In the rows, 128 means zero.
Each path below is one point turned by a fixed rotation once a step. After each direction that follows a path, write how fast that rotation turns it, in deg/step (0 if it stays still).
Each turn is a multiple of 5 degrees from 10 to 175, or 0.
Each row of a path follows its step; steps can be skipped.

step 0: [129 127 133 126 127 131 118 134 135 127 129 136 131 131 131 132 133 134
 130 127 129 128 130 129 120 137 128 125 127 123 132 119 116 122 132 126
 131 131 114 131 119 129 120 132]
step 4: [139 126 133 134 134 126 135 129 130 126 126 135 130 130 137 130 131 129
 133 130 130 130 131 135 119 134 122 122 120 124 124 117 125 120 136 137
 136 126 130 130 127 128 127 131]
step 7: [130 135 124 117 127 126 126 130 129 125 125 128 127 129 128 134 130 131
 130 129 129 127 131 136 131 140 132 117 129 120 129 125 118 124 134 130
 135 124 116 121 126 132 122 138]
step 8: [134 124 127 133 129 126 118 137 127 126 120 129 127 136 137 136 126 124
 128 128 128 129 127 128 124 135 127 125 130 113 136 129 120 123 136 139
 127 129 122 129 132 131 125 128]
step 16: [129 129 132 132 127 126 124 137 131 128 126 130 128 124 138 129 125 119
 127 135 127 128 133 134 120 135 124 135 136 119 129 119 132 119 131 134
 122 136 129 132 128 134 121 119]
step 19: [130 131 131 127 134 130 118 138 129 122 120 138 134 136 131 132 124 122
 132 130 129 134 129 125 118 130 126 122 123 125 121 124 123 122 135 135
 133 133 128 122 127 124 124 130]
step 22: [138 124 132 124 130 116 135 128 134 127 126 130 126 121 134 134 134 126
 133 135 125 133 133 137 123 133 131 124 129 123 124 120 125 118 137 135
 134 128 124 128 127 132 127 134]
step 23: [127 132 131 131 129 128 124 127 136 124 124 135 130 126 141 132 126 128
 134 140 136 123 125 128 122 137 127 124 124 120 132 126 131 121 133 134
 131 132 121 135 125 136 122 125]
step 25: [129 130 124 125 126 131 123 127 133 122 125 128 134 138 129 133 128 125
 130 124 125 125 130 138 126 132 133 117 127 121 132 121 113 132 133 127
 132 129 121 129 129 133 124 140]
Speeds:
[129 129 128 127 128 130 128 126 127 130 128 131 129 132 129 128 127 127
 125 128 131 131 129 129 127 128 127 130 129 128 130 128 127 130 128 125
 129 130 133 128 127 127 129 130]
45
[125 128 126 130 129 131 128 129 128 127 126 130 127 131 128 127 130 126
 126 129 125 130 129 129 128 129 129 128 125 129 126 125 129 129 125 128
 126 128 127 130 131 126 129 129]
45
[130 131 126 127 129 130 130 128 126 129 128 127 128 128 129 128 127 130
 127 130 128 125 127 128 129 131 126 127 126 129 131 125 130 128 124 129
 130 126 130 125 128 128 127 127]
130
[129 125 128 128 128 130 128 128 129 129 129 129 128 129 129 128 128 127
 126 131 130 127 129 126 125 128 132 126 127 128 127 131 129 126 127 131
 125 129 130 125 129 129 128 127]
100
[129 127 129 127 126 127 126 127 131 127 126 130 128 126 126 128 128 128
 127 128 129 132 128 128 130 133 129 125 128 130 129 128 129 128 128 131
 130 129 128 128 126 124 130 129]
95
[128 128 129 126 128 129 124 126 130 129 130 127 128 130 128 127 126 126
 128 130 128 128 131 127 128 127 128 126 126 128 127 129 129 129 129 125
 130 125 124 126 126 127 126 126]
60

step 6: [120 130 130 129 121 126 120 124 128 122 118 127 123 127 129 130 137 129
 122 139 129 129 124 130 126 125 128 131 134 133 128 124 134 129 129 127
 130 132 128 131 126 120 119 129]
step 11: [128 127 127 130 119 129 123 127 131 124 125 129 125 127 125 126 133 132
 129 129 130 131 123 124 134 130 123 136 127 120 130 121 128 126 116 119
 127 129 124 119 129 117 132 127]
step 13: [127 129 125 124 126 135 124 118 132 124 126 129 125 126 127 127 122 133
 128 129 124 129 123 130 132 130 128 127 134 131 126 130 127 120 119 119
 130 126 124 132 127 116 127 120]
step 14: [125 123 130 130 118 118 124 133 122 125 125 129 121 130 130 128 135 132
 132 129 133 120 129 135 125 124 129 133 128 130 123 131 137 126 125 121
 126 126 126 123 121 125 126 123]
step 16: [123 124 128 120 124 121 125 123 129 130 124 123 129 129 123 122 130 122
 133 132 131 120 122 134 132 126 126 130 128 130 122 122 127 123 134 125
 129 125 123 122 126 117 126 120]
step 17: [124 133 130 129 122 131 124 121 132 126 123 124 124 131 138 121 128 133
 123 133 130 123 136 134 126 129 133 130 131 132 134 134 133 125 130 129
 121 127 124 135 122 124 131 127]
step 19: [129 125 129 128 121 129 124 130 129 122 121 123 123 131 133 115 139 128
 127 133 128 126 128 128 127 128 127 130 128 127 131 122 127 131 132 128
 123 134 116 126 127 123 136 129]
step 22: [123 130 133 136 118 127 129 124 130 120 123 124 124 128 134 128 130 127
 129 130 128 127 135 125 126 131 122 125 127 127 124 129 131 133 117 118
 123 130 127 121 119 128 127 130]
step 25: [119 131 130 134 117 129 129 124 125 123 134 128 126 127 136 130 126 134
 126 133 135 120 130 138 128 132 137 129 124 128 125 125 127 121 124 129
 129 123 133 125 125 126 128 127]
Speeds:
[129 128 128 128 126 131 127 125 127 128 130 129 126 128 131 128 130 129
 127 128 127 128 126 133 128 128 127 129 130 127 130 126 128 126 130 128
 128 132 127 130 131 131 127 129]
170
[125 128 129 128 128 129 130 125 129 128 125 131 128 127 128 127 126 130
 125 130 127 130 127 126 127 130 126 127 126 131 129 130 129 127 128 127
 130 131 127 127 127 130 128 129]
155
[127 127 124 127 129 128 130 128 128 130 126 128 130 131 129 127 129 126
 127 126 130 130 129 129 125 129 123 128 127 127 127 126 124 127 128 129
 128 127 125 127 129 127 129 130]
95
[127 129 130 128 129 129 129 128 126 129 130 129 129 131 129 128 127 128
 128 128 129 129 131 130 128 129 128 127 127 131 132 124 130 131 127 126
 128 124 128 129 127 130 128 127]
140
[124 126 130 129 128 129 130 128 126 129 126 126 128 128 126 129 127 131
 131 127 130 128 127 131 128 127 128 128 126 125 129 129 126 130 130 127
 129 129 130 127 130 128 129 125]
160
